Each path below is one point turned by a fixed rotation once a step. After each direction that follows a path, write how fast that rotation turns it, in degrees a step (0 if it stays still).
Each turn is a multiple of 5 degrees from 10 to 175, or 0.
Each row of a path follows its step; steps can be skipped.

step 0: [ 36.5 -22.3   0.6 -16.4  27.3  -6.4  13.2   0.2   1.8   3.7 -24.8 -33.6
  15.3  16.9  21.8  -0.9  13.2  20.7  17.4  21.3   1.2  35.6   2.7  -3.5
  16.8  16.8]
step 1: [  7.6 -24.0  34.2 -16.7  -9.5 -16.2 -16.2  14.9 -11.8   1.0  -5.7  35.4
 -27.1  -1.2 -16.2  17.0  -8.1 -27.2 -27.8 -19.7  28.2   8.3  -6.4 -17.5
  -1.8  14.0]
step 2: [ 23.8   9.8  -8.3  27.6 -12.6 -17.9  22.4   3.7   5.0 -20.1  -8.8 -27.9
 -24.6   0.8   6.8 -14.9  27.9 -40.3  13.6  15.1 -10.5  16.7   7.8  24.1
 -11.3 -21.3]
step 3: [ 29.4 -46.8  -0.9 -26.0  14.1 -10.5 -10.0   1.3  28.4  -3.2   0.4   5.5
  -3.5   7.1  28.9 -12.7 -17.0  20.2  -0.7  -9.9  17.1 -13.6   2.9  24.5
  23.7  23.1]
step 4: [  5.6  14.5  25.6  29.0 -25.4 -11.7 -22.3  33.7   1.5  -8.8  13.6  30.3
 -15.6 -26.8 -20.1  -6.3  -1.5  -7.6 -21.9   5.0  -3.5  26.8  28.1  -4.0
  12.2  -8.4]
step 5: [-14.0 -10.8 -10.8   5.8  15.7 -34.7   3.8  10.2 -27.2 -19.3 -12.8 -39.9
   2.8   8.0  20.9 -20.2 -17.7 -11.4  31.8  28.3  -4.5  -4.5   9.8  28.2
   9.9   0.1]
step 6: [ -5.5 -28.4   6.7 -12.0  -1.2 -21.1 -27.4 -30.3  26.0  23.6  12.0  17.4
 -10.2   0.2 -32.3 -21.4  -2.7  14.5 -24.7  14.2  21.3   6.0   0.5   1.8
  16.0  29.4]
step 7: [  0.7  38.0  18.8 -10.4  20.7   6.6  14.1  28.9  -2.6  -9.6   3.0   2.6
 -30.6 -18.3 -21.8   5.4   1.2 -21.1  20.5  29.7 -24.8  30.9  16.3   8.7
   5.7   2.1]
step 8: [-10.9 -41.8   0.3 -20.2  12.9 -37.3  13.6 -17.1  -6.5 -38.9  13.9 -27.3
 -22.9   8.8  13.8  -7.3  -6.2  18.7   8.5   2.7   7.6 -13.2  -5.3 -22.9
  -7.7   8.9]
step 9: [ 31.9  12.6  -1.9 -10.2 -21.9  -1.3 -18.7 -31.1  19.7  13.3   3.8  20.7
  -6.4 -11.1  -9.5   0.7  -5.1  -6.1   2.9  12.6  26.6  55.5  20.4 -15.4
  -3.0   1.6]
step 10: [ 14.2  14.3   8.2 -11.3   9.5  -5.8  40.4  14.1 -39.4 -20.7  -3.8   6.0
 -32.9  31.5   9.3   6.9 -20.0 -18.9   4.9  -5.6 -10.9  -5.0  21.0  17.7
  21.6   8.4]
step 11: [ 20.7 -19.4  11.3  18.3 -16.9 -54.2   2.6 -30.9  26.5  -8.2  -3.4  -2.2
  -7.9 -13.3  -9.9  -8.6  -4.8  24.4  -3.7 -12.3   5.5 -19.0   8.5   4.3
 -32.9   4.2]
[  7.9   6.4  -5.7  -2.4   5.6  -0.4  -5.0   2.7   0.7   7.8 -10.9  -3.5
   5.4 -11.9   5.4   9.6  -2.4  -0.8  16.9   3.6  -7.5  11.0   3.8   9.5
  -9.1   1.7] : 155
[ -1.1   2.7  -6.1   2.2   3.6  -1.9   4.3  -2.1  -1.6   2.3  -6.4  -2.0
  -3.2 -20.3   2.8   4.7   6.3   2.8  -5.1  -1.6  19.0 -10.4   6.6  -4.5
   5.1  11.4] : 140
[  8.6  11.7  -4.1 -10.1   8.0  -4.4   4.4   9.4   1.7  -0.4   4.9 -18.8
   9.6   7.7   1.8  -0.7  -3.6  -8.7  -1.6  -0.2  -1.0  -6.8   3.7  -4.6
  11.3   0.5] : 145
[  5.5 -13.0  -8.4 -13.7  -4.0  -5.5   4.1  -0.5   3.9  -7.5 -14.4   3.1
  11.9   0.3  -5.9  -1.6  -1.4  10.2  -6.3  10.7  -3.5  -8.0   1.3  -1.3
  -4.6  -2.8] : 135
[-14.9   2.0   4.0  10.9   7.4  -1.7 -11.4   3.1  -0.3   4.2   3.9  -1.8
  10.9  -4.2  -8.3  -4.4  -5.6   6.4  -0.3  15.3  -5.0  -8.3   1.5   8.0
   7.2   4.3] : 45
[  3.4   5.2  -5.5  -6.5  -9.7   0.3   0.2  12.7 -14.5  -0.7  13.4  11.0
  -2.5  -0.8  -5.5  11.5   9.3  -4.7   0.0  11.5   0.8  -5.2   1.2   5.9
  -2.0  -1.3] : 130

step 0: [ 25.7 -17.5 -14.1  -3.6  -3.6  -6.0   4.0 -16.1  15.9  32.9 -36.2  11.5
 -18.2  -5.3 -12.0 -15.9  18.2  -7.6  -4.8 -13.3 -11.4 -15.8  -5.4 -12.1
  23.8  -2.1]
step 1: [  8.8 -12.7 -18.6 -35.9   2.6  19.5  17.3  -6.5 -15.2  29.1  -8.5   0.4
  11.2 -15.9 -14.5   1.4 -14.5  -4.4  -3.6  22.5   8.0  10.3   3.0   6.7
  37.0 -11.9]
step 2: [  4.5  -5.7 -15.3 -26.1   6.0  33.0   2.7 -17.2 -12.3 -10.5  21.2  13.2
 -12.5   0.8 -35.6   0.2  13.0  10.5   4.3 -13.4  15.9 -21.2 -20.8 -13.1
  16.5   4.7]
step 3: [ 30.0   0.9 -24.9  -4.9  -3.2  31.8 -15.9  -4.1   8.4  21.9  12.4  15.4
 -12.1  13.4 -22.7 -10.6  -3.1 -11.9 -20.0  22.3 -12.7   6.3  -7.1 -16.8
 -20.2   8.9]
step 4: [ 11.2   3.7 -10.3 -23.1   3.9   8.2  17.0  -4.2   1.4  48.3  22.7 -12.3
  -0.3 -12.3   9.1 -23.7   8.8  -0.5 -14.9 -27.4 -10.6   8.9 -19.9  -6.1
  -3.4  11.6]
step 5: [ 36.3   7.5 -13.1   8.7  16.9  32.7  22.9  18.7  12.5   6.1  16.0  -8.4
  18.5  -4.0  -0.5 -13.3 -13.3 -18.5  14.0 -10.3  13.2  -7.2  -6.0  -8.5
  28.0   0.8]
step 6: [  9.0 -31.0  12.0 -19.1 -11.1  19.0 -24.9  11.4   8.8  -8.1  27.1  -0.4
  11.5  -2.7 -21.6 -17.3  -7.1 -35.7  -4.3 -15.8   0.9   0.2 -19.5  11.1
  10.7   7.8]
step 7: [ 15.1   6.4  -8.6   7.9  13.8  -2.7 -12.7   0.9   5.3  20.9   7.9 -30.5
   8.5  12.9 -37.2 -21.8  12.3  -7.7   5.0  11.9  -6.2 -13.6 -27.9  29.5
  -7.9  11.9]
step 8: [ -4.6  -5.9   6.2   6.1   9.8   3.3  16.5   3.9   7.4  -0.1  12.6 -41.6
   0.9 -24.6 -18.2 -37.4 -20.4   4.7 -21.3  16.7  -0.8   7.7 -13.8 -20.3
   2.3  13.0]
step 9: [ 21.2 -22.3  -3.6   3.3   4.0 -18.3   7.8 -13.8  45.5  -5.5  -0.7  -5.3
   2.9  -9.6 -22.5 -34.2   5.6  -5.1  21.0 -17.9   8.3  -4.6   4.1 -18.3
   8.6   0.8]
step 10: [  2.9  -4.1 -11.4 -14.8 -20.1  -5.7  -2.1   3.3  26.5  13.9  -4.3   2.3
  26.5 -26.6 -30.0 -10.2  -2.7 -16.9  -0.3  24.2  27.1  20.6   1.1  22.6
   5.3  -7.3]
step 11: [-27.7   2.2  -8.0   0.4 -19.1   2.4   3.4  -3.4   6.3  12.1   1.9 -16.1
  -6.6  -6.4 -32.4  -5.7  21.0   7.7  -1.0  -3.0  41.8 -19.7 -32.6  -6.1
  13.1   6.2]
[ -7.7  -4.4  -8.8   8.0  -0.6  -3.5  -3.9   3.0   6.9  -0.5  13.5 -17.2
   8.4 -10.5  -3.5   0.2   1.9 -11.3   7.9  -1.4   1.5  -4.2   6.0  -2.6
 -11.1  -0.3] : 20
[  3.6   3.6   2.2   0.4  -4.2   1.8  -2.6   8.7  -2.4   3.4   5.4   4.2
   2.0  -7.0   1.7   0.4 -20.1  -4.9  -6.2  23.3  -0.4   4.5   7.8  -0.6
   0.5  -3.3] : 160
[ -1.0   4.9  -4.4 -10.6   0.6 -10.4   1.1  -4.2  -3.2  19.0  -2.0  -4.8
   8.7   0.1   1.1   1.7   5.8   1.0  -0.2   3.5  -5.1   8.8   0.5  20.6
  -4.3  -1.4] : 115
[ -6.5  -2.5  -8.8  -5.3   6.0   1.8  12.3   0.6  -1.0   0.9  -2.4   7.5
 -11.9  -7.1  -1.9  16.8   1.4 -12.3   0.7   2.2 -16.3  -7.0  -1.1  -0.9
   0.3  -0.2] : 20
[  0.6  12.9  -5.8   2.1  -5.3  -7.1   3.7  -5.7   3.8  -2.2   5.6  -9.2
  -7.7   9.4  -4.0  -4.7  -3.4   6.4 -15.5  -1.7 -14.1  -0.9   7.8  -5.9
  -3.8  10.0] : 80
[ -6.1  -4.3  -6.8   1.9  -7.9 -11.3  -0.8  -6.8  -2.3  -4.1 -17.1   0.8
   1.4 -12.7 -16.6  -5.4  -1.9   9.7   3.2   4.5  -1.6  -0.4   3.3  -4.4
   4.4  -7.4] : 35
[  5.6 -13.5  -0.1   5.8   5.4  -8.0  12.4 -10.4  -0.9   6.1   4.5  -7.3
   5.0   1.6  12.9   1.3  -5.9   2.6   3.3  -0.7  -4.3   5.9   3.0  -9.7
  14.9  -3.9] : 90

step 0: [ 11.8  10.4 -13.9  11.5  -2.4 -33.0  -1.7 -20.2 -42.4  21.1   6.2  -2.4
 -14.0  33.1  -8.5   7.2  -6.9  11.4 -12.0  -1.4 -10.5   2.7   7.1  16.8
  26.5  -0.6]
step 1: [ -7.6  -4.0  -0.2  15.9  -9.0  18.7   8.8   5.1 -25.3 -21.8   1.7  26.6
 -16.9   7.9 -34.8  17.4  -9.2 -12.8 -21.2 -13.6 -10.7  -1.1 -17.2 -15.9
   5.9  34.4]
step 2: [  9.6   9.7   9.7  40.3  -4.9  23.7  -6.9  10.8 -25.5  -6.7 -25.7  -8.3
   6.6   1.4  16.3  23.8   7.8  17.0  15.9  -0.2 -26.3   5.9 -17.7  14.1
 -21.4  -1.1]
step 3: [ 10.2  -3.7  16.3 -15.6 -25.2  -9.2 -11.7   2.0  10.3 -18.2 -14.4  -5.7
  20.9  -9.2 -30.3  25.9   3.0   1.7  -5.2 -14.1   2.2   3.6 -28.1  37.5
  11.5 -20.9]
step 4: [ -4.6  14.9  17.7  -4.8  19.3   8.9   0.2   3.3  -3.1  -4.0  23.1   2.9
   4.3 -13.1 -23.8  -5.7 -18.8  17.9  22.4 -44.6  14.1  13.4   3.4   7.6
 -32.2 -14.6]
step 5: [-19.6 -30.7   6.5 -24.2  16.1   8.5  25.6 -14.8   2.2   1.7  -9.2 -20.7
  -3.7   3.7  -2.5  14.2  -1.2  17.4  35.8  -9.2 -21.1   6.3   3.8 -15.1
  18.2 -25.6]
step 6: [  7.0   8.1 -23.6  -1.0  -0.6 -11.9   8.2  -3.2 -11.1  -5.4 -13.2  18.6
 -24.1  27.7 -23.1 -23.9  12.1  14.4  17.0  -3.7  11.2  11.3  28.4  17.0
  26.6 -21.8]
step 7: [  8.6  -1.5 -11.4 -17.6   5.1  10.1 -15.6  11.2 -33.4 -12.6  10.7  24.8
 -31.1   3.6 -10.1  23.5   8.4 -32.5  21.2  -2.7   0.8  -5.1   3.1 -30.3
   4.3   6.5]
step 8: [-10.5  27.0 -11.4  22.0 -17.2  11.0   5.8  41.7 -18.4  -1.9 -16.5 -13.4
 -15.1 -26.5  22.7  11.5   9.3  -2.5   6.4   1.9 -20.5  12.9   4.2  -0.5
  21.6  -6.9]
step 9: [  6.7  17.0  15.3  -1.2   6.8 -18.2  -4.3   1.3  20.7 -15.3 -20.4  12.5
   8.8  -7.4   2.1  27.2  15.4 -44.8  -7.3  -9.8  -1.1  28.1  -0.2  30.9
   8.4  -1.3]
step 10: [  3.4  17.0  29.6   4.3  14.6 -22.9  -0.5  18.7 -20.5  29.0  26.2   6.2
  23.8  -3.7   6.8  15.3 -32.6  -4.8   2.0 -28.3   4.0   4.2   5.3   2.8
   2.8 -10.8]
step 11: [-32.1 -15.4  17.8   0.2  10.7  -5.2  44.4 -10.2  -8.1 -11.6   7.7  -2.7
  23.7   7.6  -2.7  -6.9   7.1   3.7 -10.1 -19.7 -21.7  22.7 -12.1 -15.8
  23.3   2.7]
[-13.0  -7.5   2.3 -15.7   3.1  -4.7  -4.7 -11.5  -3.7  -8.0   0.1  -4.1
   2.0   3.0  -0.4   6.0  16.0 -11.4  -0.2   0.6  -4.2   1.7  -8.5  -0.1
  -3.0   8.1] : 175
[  6.1   1.7  -0.9   9.9  -7.7  -2.4  11.1  -8.5  -1.4  -4.0  15.4 -14.2
   3.3  -7.9  -2.9  -0.2  10.7  -1.4   5.9   7.4  -2.6  -4.2  -0.7   4.9
  12.2  -3.6] : 130
[ -3.8  -6.1  -6.3 -12.3  -5.1  11.9  -2.7  -5.3  -0.9  -6.4  -4.1   1.4
  -5.0  -9.4  -2.0  -9.8  -3.5   0.5  17.6  -0.1   4.7  -7.7   5.7   7.6
  -3.6 -11.4] : 35
[  1.9  -0.1  -8.5   1.9   5.7  -8.1   5.0  -8.7  -8.0  -9.2  -3.6   5.2
   8.7  -7.6  16.9  -8.0 -14.1  -6.2  -4.0  -1.4   2.6  -4.0  -8.5   1.3
   5.7   4.5] : 25
[  1.8   7.7  -0.1  -6.8   6.7   5.1   7.7  -1.4   6.9  -8.7 -10.7   0.4
   4.9   7.2   7.9   5.9   1.3   9.8  -1.1  18.2  -9.9   4.8   5.6  10.8
   2.3  -2.3] : 115
[  9.0   8.5   2.5  11.0   9.3   9.5  -0.8 -12.7   9.4 -11.7   4.3   8.7
   0.1   3.9  -1.9  -3.7   4.9 -10.4   4.9  -5.6   2.0   4.8   5.8  -4.5
 -10.4   2.9] : 140
[  6.8  -4.9 -19.1  -6.8   7.4  -6.2   1.8  -7.4  -2.0   0.4   4.3  -2.9
 -11.2   7.1  -5.5  -7.8  -0.5   8.5  -0.8   2.8  -5.3   8.4   2.5 -15.1
   2.8  -2.3] : 55
[  4.4   4.6   0.3  -8.1  -7.1  16.7  -6.9  -5.5   2.1   2.4  -0.3  -5.0
   2.0   5.0   7.6  -5.9   4.1   3.8  -9.0 -14.8   1.4   4.7   0.4   1.7
  17.7   4.3] : 135
